One turn sends every row of this set to another row. A few are shown first. Where does it send the rows asked after them?
H: .00,-.16,.15,.18,-.05,.13,.17,.10,-.13,.04,-.16,.16,.31,.19,-.12,-.17,.23,.10,.21,-.05,.00,-.08
W: .00,.11,.13,-.17,.07,.20,-.05,.13,-.32,-.12,-.13,.02,.14,.26,-.17,-.25,.20,.05,-.23,-.14,-.15,.21
Z: -.09,-.23,.16,.02,-.10,.09,.16,.10,-.21,.07,-.04,.18,.22,.24,-.06,-.09,.22,.10,.22,-.02,-.01,-.07
E: .06,-.20,.23,.13,.12,-.10,-.31,-.07,-.03,-.16,.34,.06,-.01,-.17,-.06,.05,.02,.06,-.23,-.15,-.01,.03
F: .08,-.16,.05,.24,.09,.17,-.09,-.19,.07,.23,-.16,.14,.22,-.08,.05,-.34,.03,-.09,-.01,-.09,.01,-.22
Y: .14,.05,-.01,-.01,.02,.19,-.19,-.05,-.01,-.06,-.07,.13,.09,-.03,.06,-.38,.09,-.10,-.53,-.20,-.23,.04
P: .04,.06,.09,-.12,-.09,.17,-.04,.17,-.24,-.21,-.14,.12,.06,.31,-.10,-.24,.29,.08,-.19,-.08,-.13,.20
U: .10,-.16,.06,.29,.05,.15,.01,-.13,.10,.18,-.09,.18,.35,-.15,.05,-.31,.03,-.09,-.14,-.16,-.10,-.23
X: .10,-.10,.18,.07,.11,-.18,-.31,-.11,-.10,-.09,.27,.03,.07,-.17,.04,.12,.06,.12,-.27,-.13,-.06,.08
J: -.01,-.19,.08,.25,-.06,.04,.06,-.15,.07,.22,.00,.11,.35,-.10,.09,-.30,-.03,-.14,-.03,-.13,-.05,-.27
G: -.08,-.12,.10,.09,.04,.20,.02,.05,-.22,.03,-.20,.11,.31,.18,-.16,-.12,.18,.14,.21,.01,.00,-.10
N: .00,-.15,.04,.28,.21,-.38,-.02,-.13,-.06,-.01,.28,-.06,.24,.14,-.04,-.16,-.06,.14,-.23,-.09,-.04,-.08
D: .15,.06,.38,-.15,-.06,.06,-.21,-.06,-.23,-.10,.39,.13,-.02,.06,.22,-.09,.15,.19,-.04,-.05,-.06,-.03
T: .13,.04,.40,-.06,-.06,.14,-.24,-.01,-.17,-.12,.49,.14,-.07,.08,.09,-.13,.07,.10,-.06,-.13,-.06,-.07
K: -.03,.03,.07,-.18,-.07,.13,-.03,.07,-.32,-.17,-.03,.14,-.05,.24,-.09,-.17,.25,.09,-.28,-.10,-.18,.23
L: .17,.05,.07,-.03,.12,.17,-.17,-.11,-.03,.07,-.09,.06,.07,-.01,.04,-.47,.04,-.17,-.44,-.24,-.14,.09
S: .05,.00,.21,.08,.03,-.07,.03,-.05,-.20,-.13,.48,.03,.11,.39,.01,-.37,-.01,.15,.01,-.11,-.10,-.24
V: -.03,-.24,.05,.27,.21,-.30,-.04,-.11,-.06,-.16,.32,-.05,.17,.15,-.14,-.18,-.06,.12,-.14,-.13,-.05,-.14
A: .03,.07,-.01,.04,-.03,.06,-.14,-.18,-.04,-.02,.01,.08,.07,-.11,.07,-.38,.00,-.14,-.54,-.21,-.23,.04
R: .06,.02,.24,.05,.04,-.14,.09,-.08,-.18,-.02,.40,.03,.16,.37,.15,-.37,.04,.22,.01,.00,-.04,-.19

H turns into P
N turns into R
Where do these go?
F turns into G
V turns into S
J turns into Z

One turn sends every row of this set to another row. A few are shown first. Where does it send the rows asked after them?
rofu: -.42,-.02,-.17,-.04,-.24,.10,-.05,-.18,.33,-.12,-.01,-.01,.23,-.22,.01,-.44,.00,.22,.16,.20,.26,-.04,-.12,.15,.12,.02,.41,-.18,-.18
Tibam: -.24,.26,-.28,-.10,-.30,.24,-.13,-.16,.14,-.15,.11,-.12,.25,-.07,.20,-.46,-.24,.11,.16,.03,.31,-.28,-.12,.09,.00,-.11,.15,-.19,-.19
Kor: -.06,.06,.00,.15,-.03,.02,-.12,-.24,-.16,.21,-.03,-.26,-.14,-.09,.29,-.20,-.41,.07,.21,-.06,.34,.02,.08,.12,.02,-.03,-.05,.14,-.15
leza: -.15,.04,-.30,-.10,-.26,.26,-.06,-.25,.20,-.17,.02,.15,.07,-.01,.07,-.47,-.38,.14,.17,.10,.24,-.05,-.18,-.03,.03,-.03,.28,-.01,.04
mip: -.28,-.11,-.13,.11,-.17,-.10,-.16,-.26,.07,-.18,.24,-.15,-.10,-.01,-.06,-.22,.28,.18,.03,-.20,.06,.09,-.15,.18,.28,-.06,.33,-.03,-.13
Lefu: -.16,-.01,-.13,.01,-.31,-.01,.15,-.24,.01,.12,.04,-.07,-.05,-.04,.26,-.12,-.28,-.12,-.15,-.09,.23,-.07,.12,.15,-.07,.15,-.04,-.21,.02
paze: -.33,-.02,-.41,.32,-.09,.01,.16,-.29,-.13,-.12,-.19,-.16,-.02,.13,.43,-.29,-.16,.24,.39,.13,-.07,-.04,-.10,-.02,.21,.16,.17,.01,-.06
mopi: -.41,.02,-.40,.23,-.08,-.28,-.09,-.15,.01,-.11,.01,-.15,-.12,-.15,.47,-.08,-.16,.26,.27,-.05,.16,.08,.15,-.01,.17,.18,.37,-.16,-.16
sal: -.18,-.27,-.18,.04,-.01,-.10,-.13,-.16,-.07,.00,-.07,-.41,.17,-.04,.43,-.38,-.05,.02,.21,-.08,.22,-.16,-.36,.12,.15,-.02,-.09,-.20,.10
Bofod: -.26,.06,-.03,.11,-.08,-.04,-.37,-.34,.16,-.09,.28,-.22,-.10,-.09,.15,-.16,.25,.24,.19,.11,.11,-.01,-.23,.18,.29,.21,.33,-.29,.01
pelol: -.02,.13,.08,.16,-.27,.00,-.22,-.34,-.07,-.09,.32,-.22,-.05,-.06,.07,-.23,.16,.04,.08,-.07,.04,-.28,-.19,.19,.26,-.03,.06,-.13,-.06
far: -.41,-.07,-.33,.17,-.11,-.12,.26,-.09,-.05,-.30,-.04,-.07,-.08,-.15,.31,-.23,.06,.27,.24,.08,-.04,.03,.10,.23,.21,.11,.25,-.16,-.27
sitok: -.40,-.27,-.22,.17,.08,-.27,-.28,-.15,.08,-.11,.02,-.31,-.05,-.10,.37,-.29,.02,.20,.18,.05,.25,.21,-.18,.15,.26,.09,.15,-.31,.08
kava: -.32,.15,-.26,.31,-.17,-.14,.12,-.27,-.16,-.03,-.06,-.26,.05,-.08,.61,-.24,-.08,.16,.18,.01,-.05,-.23,.09,.04,.14,.00,.12,-.04,-.24
Kuni: -.25,-.05,-.21,-.08,-.22,-.14,-.02,-.06,.12,.00,.13,.09,-.15,-.11,.16,-.03,-.20,.05,.13,.07,.27,.05,.22,.10,.06,.29,.28,-.40,-.07
koni: -.16,-.37,-.21,.08,-.02,-.04,-.10,-.22,-.09,-.03,-.04,-.21,.00,.28,.15,-.38,.01,.06,.30,.01,.05,.04,-.37,.04,.27,.03,.04,-.09,.17
zat: -.16,-.05,-.20,.17,-.27,.06,.25,-.32,.00,-.07,-.04,.15,-.22,.01,.18,-.19,-.34,.05,.03,.13,.06,.10,.08,.10,.06,.22,.07,-.07,.10
nep: -.25,-.12,-.26,-.12,-.19,.04,.18,-.28,.18,-.06,.02,.04,-.12,-.23,.18,-.04,-.08,.10,-.05,-.16,.16,.09,-.08,.18,-.02,.31,.30,-.12,.06
Bur: -.03,.11,-.06,-.10,-.06,.15,-.12,-.07,-.15,.13,.02,-.15,-.03,-.02,.22,-.29,-.38,.08,.39,.04,.33,-.15,.10,.10,.00,-.10,.04,.03,-.30
kuv: .06,.19,.06,-.17,-.03,.26,-.14,-.21,-.18,.15,.17,-.20,-.13,.07,.22,-.21,-.09,.09,.32,.05,.12,-.18,-.03,.20,.04,-.01,.05,.01,-.24
laz: -.18,.16,.00,.22,.08,.13,-.16,-.32,-.13,.12,-.03,-.39,-.09,-.04,.44,-.34,-.21,.21,.22,.11,.18,.03,-.05,.21,.07,-.09,-.05,.13,-.19
sil: -.05,.03,-.01,.16,-.27,.06,-.20,-.37,.03,-.09,.19,.02,-.04,.11,-.08,-.36,.06,.14,.27,.12,-.03,-.16,-.22,-.01,.33,-.05,.30,.03,-.03
potat: -.07,.08,.07,-.07,.10,.28,-.17,-.29,-.09,.19,.00,-.39,-.03,.05,.35,-.31,-.11,.12,.27,.15,.20,-.07,-.23,.26,.04,.03,-.07,-.02,-.09
nifab: -.37,-.33,-.31,.10,-.05,-.13,-.02,-.11,.06,-.06,-.15,-.31,.13,-.07,.08,-.18,.05,.14,.37,-.13,.29,-.01,-.30,.12,.24,.27,.21,-.19,.00
bokos: -.29,.11,-.30,-.29,-.13,.14,-.26,-.10,.23,-.20,.26,-.01,.00,-.04,.18,-.28,-.02,.22,.19,.10,.23,-.01,-.10,.13,.06,.09,.40,-.37,-.12

potat turns into kuv
mopi turns into sitok
leza turns into zat
Where do these go?
nep turns into far
Tibam turns into Lefu

